500 stands for zero in the data rows.
Here are some points, each followed by its number:
[553 412 732 497 585 511 508 241 553 436 597 405 573 561 403 448 484 489 400
 543 526 448 450 438 557 593 462 359 292 488 407 504 517 521 435 483 466 499
 593 713 489 370 437 580 537 452 551 641 307 549 588 545 544 532 420 366 554
 429 444 459 488 592 230 495 678 466 559 501] 0
[508 460 520 502 476 578 578 490 497 463 520 554 488 513 506 500 510 460 570
 475 568 529 522 503 518 493 463 540 514 515 502 504 498 530 519 443 517 579
 606 516 529 476 466 534 508 494 495 489 481 513 445 517 499 514 553 490 518
 550 517 501 490 509 501 471 500 533 472 537] 1
[523 356 576 382 447 474 484 437 509 512 473 507 525 593 422 588 524 536 462
 479 488 567 504 418 516 647 488 468 471 567 480 448 489 490 437 478 494 492
 575 587 529 521 461 441 442 499 554 494 514 466 515 485 544 506 513 597 577
 524 426 521 485 522 503 466 518 512 566 478] 2
[533 430 630 484 474 507 445 633 496 523 468 655 637 483 464 561 518 567 516
 444 572 614 506 538 450 557 504 561 588 574 588 541 585 434 433 608 549 443
 557 507 473 638 394 448 459 448 481 499 374 480 615 502 518 520 625 558 622
 460 616 470 519 489 570 423 360 567 455 556] 3
[488 446 496 477 464 513 517 545 525 575 476 553 519 525 500 569 515 496 555
 421 522 538 495 490 463 503 467 536 532 554 547 503 502 520 454 508 501 516
 577 484 516 564 493 447 450 488 503 494 535 502 441 534 492 511 540 589 470
 520 491 485 475 474 523 494 450 542 490 536] 4
[748 752 271  66 304 305 139 431 351 248 284 439 535 840 316 561 446 588 538
 750 247 358 429 162 468 682 543 241 164 514 197 259 310 366 725 367 327 275
 510 611 519 535 357 811 136 587 505 806 843 434 620 545 591 280 197 450 615
 519 108 346 372 599 483 611 999 511 764 347] 5
[423 487 589 508 483 592 519 579 481 540 499 645 587 456 531 533 498 519 646
 414 524 574 514 495 454 563 444 568 475 589 503 514 526 479 500 519 538 473
 560 498 520 529 487 575 415 478 511 508 410 561 479 469 449 572 593 483 495
 499 625 449 543 508 568 404 494 495 486 518] 6
[452 526 429 434 470 504 488 602 499 486 468 584 520 535 557 541 498 496 626
 441 510 541 475 465 441 536 483 504 468 545 541 448 506 478 524 478 494 520
 532 437 510 575 456 532 405 520 476 498 516 549 439 510 486 484 575 530 521
 544 481 421 527 492 569 484 495 556 467 549] 7
[440 590 397 699 591 592 540 570 529 484 522 489 464 310 671 371 488 446 568
 500 614 501 454 596 462 310 520 613 626 423 588 528 512 537 521 530 526 595
 435 356 530 479 525 438 603 513 424 475 420 624 448 523 456 525 490 409 472
 462 605 458 564 446 475 535 429 474 355 537] 8
[463 477 524 490 514 541 501 476 514 501 490 552 554 511 499 551 519 482 584
 434 537 516 471 499 497 537 459 496 443 560 497 501 523 499 422 515 483 510
 562 563 552 550 520 490 465 481 527 560 432 573 513 513 504 545 521 509 525
 526 530 458 572 492 456 518 491 545 471 520] 9
[562 566 574 611 565 639 628 423 520 409 641 496 443 401 463 376 489 486 508
 613 580 487 668 533 655 457 595 533 486 367 379 551 527 638 666 409 603 578
 608 541 491 244 484 693 634 483 491 475 396 403 418 518 471 494 550 260 509
 558 648 598 588 559 493 372 483 375 485 495] 10
[506 504 460 376 451 477 460 514 498 444 434 558 501 632 465 558 466 520 566
 521 491 519 506 404 466 609 482 452 403 553 451 443 502 475 552 434 477 529
 609 503 540 523 433 559 379 486 453 503 591 479 462 475 505 447 541 560 565
 531 411 453 445 544 551 484 617 555 583 493] 11
[539 501 485 530 525 551 558 387 470 411 537 457 445 513 462 398 514 440 432
 592 537 467 548 475 592 478 513 499 543 423 401 455 463 554 585 450 481 581
 551 493 512 334 489 550 597 513 498 463 563 455 435 543 522 517 513 439 479
 587 504 603 491 562 486 495 546 465 507 502] 12
[457 378 630 470 454 494 522 479 499 628 500 531 523 512 480 608 529 548 448
 361 475 551 547 548 519 530 427 508 544 575 533 530 541 507 387 551 529 459
 459 596 474 510 633 433 517 433 517 395 491 471 507 415 543 553 601 659 523
 506 559 608 483 435 560 447 292 555 576 485] 13
[387 652 400 793 578 481 463 838 557 586 564 634 605 213 802 525 468 491 668
 451 657 585 465 706 280 327 550 654 678 498 753 583 603 478 450 695 561 497
 382 249 381 672 450 379 565 525 376 501 330 737 489 519 393 500 556 425 469
 353 733 256 590 345 510 542 299 549 199 514] 14
[468 514 504 535 481 487 447 679 539 564 546 608 516 418 529 546 491 524 608
 470 534 580 448 581 407 505 506 589 591 535 596 557 505 464 407 562 542 451
 510 440 523 599 492 449 488 470 485 418 435 513 465 477 454 540 622 565 460
 509 641 464 522 431 588 501 343 566 408 519] 15
[499 427 594 570 574 500 491 567 576 456 513 546 604 401 507 520 427 521 521
 488 575 555 534 511 456 496 461 540 519 511 565 495 574 532 487 583 469 524
 636 443 547 521 321 469 600 486 459 558 392 585 534 578 544 469 497 476 501
 478 563 403 507 462 421 459 528 540 504 492] 16
[468 471 452 561 501 521 538 498 534 560 499 505 441 471 569 515 501 482 532
 429 544 518 493 502 495 445 460 561 574 511 564 477 497 512 444 522 504 517
 452 467 477 533 568 421 506 509 530 451 513 530 451 486 488 532 537 550 479
 526 508 526 508 485 533 508 393 532 445 534] 17
[494 476 620 518 521 549 536 518 500 523 531 582 539 487 490 439 484 468 469
 516 538 517 564 518 512 503 503 517 528 437 547 519 510 501 501 500 566 477
 520 450 482 510 446 500 579 501 525 487 487 500 588 477 497 520 546 465 529
 441 605 519 508 489 523 440 397 508 489 497] 18
[470 433 623 392 455 497 452 493 438 472 501 603 542 579 431 600 485 547 543
 439 531 554 555 479 464 617 451 509 438 601 506 523 531 453 527 509 504 496
 634 547 444 518 407 514 381 483 495 494 424 470 531 467 544 503 636 469 528
 534 577 450 490 538 523 455 508 544 567 465] 19
Which two points above are nearest to each new point by angle? Their numbers follow each, smallest number first.
[488 390 525 457 482 503 551 510 501 535 473 561 490 553 447 506 514 499 497
 455 532 556 529 506 534 546 455 513 544 548 492 471 501 506 462 488 533 529
 574 517 540 506 510 464 506 516 537 422 562 450 452 471 551 507 588 603 501
 578 482 586 455 497 590 473 444 532 550 520] >> 4 13
[494 359 506 435 458 439 520 462 518 577 465 480 469 566 440 554 547 509 385
 418 462 503 501 486 539 541 464 485 591 555 479 468 507 499 428 488 527 494
 522 544 477 530 541 389 505 503 552 417 636 412 472 476 528 494 526 655 504
 543 461 614 492 513 516 517 425 546 566 527] >> 2 13
[489 592 100 482 466 125 241 557 480 633 302 218 360 603 636 575 570 517 302
 487 276 386 276 374 338 380 536 378 607 545 576 404 383 366 320 589 328 404
  48 366 524 728 740 116 415 538 486 509 954 463 518 467 507 416 232 821 409
 584  85 569 364 412 584 764 506 580 531 494] >> 5 17
[623 591 415 628 638 494 588 195 450 441 560 136 304 457 462 264 539 355 174
 687 429 277 463 471 664 309 578 380 440 277 337 499 396 586 614 438 384 532
 279 521 541 242 633 557 776 524 505 467 616 439 523 506 508 469 277 360 386
 540 323 647 490 563 309 605 579 340 524 468] >> 10 12
[481 477 402 547 514 436 540 458 484 614 455 388 398 485 538 493 554 469 446
 420 472 441 442 515 466 426 492 502 587 491 569 481 488 521 411 490 474 492
 363 459 506 512 669 376 520 494 568 453 600 456 446 450 480 508 493 624 455
 523 425 588 472 455 544 562 389 511 477 496] >> 13 17
[643 597 528 412 501 544 462 471 448 342 506 402 486 588 406 406 505 439 404
 684 361 484 668 404 595 515 561 414 436 378 328 454 374 585 753 418 530 570
 507 477 464 430 452 687 514 550 456 472 614 367 459 518 525 384 394 404 480
 495 420 586 485 569 530 473 675 397 594 476] >> 5 12
[491 416 524 468 460 544 528 499 485 558 477 501 475 572 468 546 515 511 526
 406 505 523 506 466 504 522 455 492 511 543 495 501 522 481 476 503 513 519
 521 561 503 503 559 506 424 507 538 453 530 449 470 486 499 532 555 592 486
 544 493 551 493 498 536 483 436 554 526 520] >> 4 13
[577 504 306 399 440 325 422 381 424 531 409 321 359 663 459 531 532 492 332
 560 361 410 450 365 519 517 494 396 492 490 415 414 396 482 502 475 416 512
 300 454 539 521 609 408 460 537 569 475 808 391 457 484 551 443 344 657 447
 614 220 637 376 508 567 620 609 513 613 491] >> 5 11
[578 640 327 420 455 427 418 443 407 388 395 402 399 665 439 448 493 500 488
 705 418 376 528 306 571 498 543 421 355 486 330 409 370 524 682 415 422 524
 488 519 557 434 516 637 439 559 499 513 713 478 450 516 486 393 335 470 513
 582 305 501 436 589 496 584 763 459 574 511] >> 5 11
[471 405 568 423 423 523 545 507 481 619 479 501 507 565 446 587 535 568 552
 388 471 512 463 448 502 587 478 519 519 569 518 511 516 502 430 486 528 464
 536 558 487 531 584 481 400 466 574 442 510 457 510 423 528 585 620 635 474
 526 496 522 479 501 562 483 404 551 545 517] >> 4 13
